Rotation paths and how fast each direction turns (degrees per step)
Each turn is a multiple of 5 degrees from 10 to 175, or 0.
Each row of a path follows its step; steps can be skipped.

step 3: [ -8.9  -0.4  -6.6 -10.2   2.0  -9.0  -4.9   8.7   3.2 -10.1   3.4 -23.0
  21.4  12.0  16.5 -21.4  27.4 -18.0   4.9  16.6   0.7   5.6  11.8 -12.0
  11.4   4.6   6.0  -0.7   7.1  11.9   4.3  -2.3  27.6  32.6  -4.0  -9.9
  -7.5  -7.0 -14.5 -22.7  13.5  10.2]
step 4: [ -1.9   6.6  -1.1  -3.7  19.1 -36.0  -3.6   1.6 -19.0  -4.7  -3.2  -5.7
  -7.9   8.5  15.7  -9.4   5.0  -0.1  -0.4   8.6  -2.1  -9.4 -22.9 -10.4
 -12.5   9.6  20.0  -4.9 -13.2  -1.4   5.6   6.6 -19.8 -19.9  -8.9  18.1
   5.4  14.7 -37.5   9.2   8.7  -5.4]
step 5: [-30.7  -8.3  -1.5 -19.6  11.8  -0.5  25.8  13.2   6.4  21.3 -13.5  -3.4
  11.3   7.9  -0.1  12.1  12.2   7.7  17.9  13.1 -11.0   6.0  18.8  12.0
 -15.4  12.2  11.1  -2.6 -17.6   0.5  21.9 -20.6  11.7   6.9   5.8   8.1
   1.2   5.2  12.1  15.4   6.2 -21.5]
step 6: [ 12.5  26.4  -8.9   5.4  -3.4  -3.9  -4.8  15.8 -17.2  13.7  24.2   5.0
   5.0  12.4  -1.9  -3.3   5.4  -2.3 -18.3  -6.6 -18.0  -3.7  -2.4  -6.1
   0.0 -17.0  21.0   0.2  -2.3  17.8   6.4   3.0 -11.0  25.5 -17.8  28.7
  11.0   7.5  20.3 -14.7  -2.2 -16.2]
step 7: [ 10.4 -39.8   0.6   0.6  -4.3   4.2  -3.0 -26.1 -12.3 -10.2 -28.9 -16.8
  14.9   2.1   6.6   7.9 -12.4  -7.1   3.0  -2.8 -20.5  -6.6  12.7  13.8
  -0.8   1.8  20.9  -1.8 -21.1   0.9  -5.1  18.0  -7.2  20.8   3.9  11.5
  -2.6   8.8  -6.5  -7.4 -11.7 -11.7]
step 9: [ -4.5  -6.5 -36.5  -7.1   5.4 -13.3   8.5  16.5   2.7 -21.5  -5.9  -1.9
   8.7  -2.9  14.6 -13.4 -10.9  22.3  -4.1  38.9   4.2  -1.5  -2.2  -0.3
   1.8   3.1  -6.7 -20.7  -8.6  10.6  -2.5  23.6   7.1  -6.5 -22.0  13.2
  -8.4  -5.1  -1.7 -16.3 -14.9  -8.5]
step 13: [ -8.5  16.0  28.3  -3.3 -22.2  -9.3  20.7  -8.9  -5.2  -6.6   6.1  -0.6
  -2.1  -2.9 -10.7  10.5  10.4  13.2  -7.9  -7.4 -23.2   5.9  19.1   4.2
 -16.9   8.4  19.0 -15.1  -6.6 -16.5   6.0  33.1  -8.4   1.0 -10.2   6.5
  -2.6  -5.4  13.5 -24.1  -9.4 -11.6]
step 14: [  2.2  -4.1   0.4  -0.5  15.0  -4.4 -11.3  11.0   3.2  -2.1 -21.7 -44.2
   2.1  13.6  -9.7 -13.6 -12.7   2.7 -14.2   5.4   6.6  10.7  11.4   4.7
   4.1  14.8  10.3 -15.6  17.1  31.7 -13.4   8.5   2.4  26.3   4.2  -9.1
  -0.3  -1.6  12.4 -10.9 -12.2  -0.3]
step 16: [  1.2  10.9  -5.4  -3.7   8.4  -2.5  -5.1  15.8  23.0   8.2 -10.3 -19.4
  13.5   6.9  25.0  -7.5  -0.7  13.9   5.5  17.8 -16.0   2.5   3.3   9.0
 -30.1   6.0 -16.4 -29.7 -10.4 -28.9   8.4  -2.7  15.0   3.9   1.2 -17.3
  11.2  13.3   7.6   5.9  -6.1  -6.6]
step 17: [ 17.0  15.9 -20.3   4.9  13.7 -10.2  -8.3  14.9  -6.7  -2.2  16.8  -1.5
 -24.5  -0.4   3.5  -3.7  18.4  -8.8  12.6   7.0 -14.3  23.0   5.7 -16.5
  -4.0   4.7  25.1  10.0  -8.1   3.4 -14.9  10.3  32.8  12.2  -9.6  10.6
   1.6  -4.6   8.5  -9.2  22.8  -5.8]
Speeds:
[ -2.0  -5.2   4.1   1.0   0.4   3.6   3.5   1.8  -4.7  -7.9   3.7  -5.2
  -2.4 -13.2  -3.8  -0.8  -1.1   3.6  -2.6  -6.2  -2.5  -1.1   1.7   5.4
  -0.3  -2.9  -1.3   2.0   1.6   3.2   1.1   1.1  -3.9   9.9  -2.9  -2.9
   7.7  -5.8  -4.1  -1.9  -6.2   0.6] | 60
[ 4.2 -2.9  0.8 -6.7  7.3 -7.9 -0.8  2.3  3.0  2.1  0.6  4.7  9.7 -1.7
 -1.4  2.3  3.6 -1.8 -2.8 -4.2  2.2 -3.0 -1.6 -4.2 -5.9 -9.8  5.2  2.5
 -5.9  1.6  3.0 -6.3  4.5  5.2  1.9  0.3 -0.3 -2.8 -8.9  1.6  3.1  0.8] | 20
[ -2.8  -4.1   1.9   2.6   0.9  -2.0 -12.7   0.1  -2.0   2.3  -9.6   3.8
  -2.0  -7.1  -3.1   0.1  -2.3  -0.7   4.6   2.0  -3.8   4.3   1.2   1.6
   0.4   0.7   2.8   4.4  -3.8   4.0  -5.9   2.5   3.9  -5.6  -4.4   9.2
   1.0  -7.2  -1.4   6.9  -2.1   1.0] | 140
[-7.5  9.6  4.4 -8.5 -3.1 -0.6  4.3 -2.5 -9.0  2.6 -0.2 -6.3  0.0 -0.7
 -0.5 -8.1  5.1 -0.4  3.9  0.2 -0.3 -7.3 -0.1  4.5 -1.4 -2.2 -0.7  5.8
  2.9  4.2  1.0  0.4  2.1 -4.9  1.3  1.8 -8.2 -2.6 -4.7  1.7  1.9  4.6] | 45
[  6.0   3.0  -0.8   0.5  -1.8   5.0  -0.4  -1.4  -5.9  -5.2   2.1  -5.0
  11.2   5.8 -10.2   3.6   1.7   1.9   0.6   6.2  -5.9   6.6  -3.2  -4.5
  -5.2  -2.1  -2.4   3.6   5.6  -2.8  -3.5   0.5   0.8   0.8  -5.4   0.4
  -1.2  -6.7   1.3   0.4   2.6  -4.7] | 100
[ -4.1  -1.5   3.8   4.4  -5.6   0.3   0.2 -10.4   4.1  -1.9   3.1  -0.2
  -0.1   7.0   1.4   2.1  -7.6   1.7 -11.4  -3.6  -1.5  -2.9   5.2  -0.1
  -3.0  -3.6   1.4  -2.5  -4.2   7.5  -4.7   2.6   0.5   2.3   1.5   1.2
  -6.3  -8.4   3.1   1.1   4.3   2.8] | 60
[ 2.2 -2.5 -2.3 -4.1  6.9  2.6  5.7 -3.1  6.3 -6.0 -2.4 -1.8 -0.1  4.3
 -5.3 -1.1 -4.0  0.4 11.7  1.0 -1.5 -2.1  6.6  6.7  6.4  2.3  1.2  3.7
 -2.3  5.7 -6.9 -4.0  5.3  4.1  1.6 -4.6  1.4  2.4  1.4  3.5  6.3 -1.5] | 155
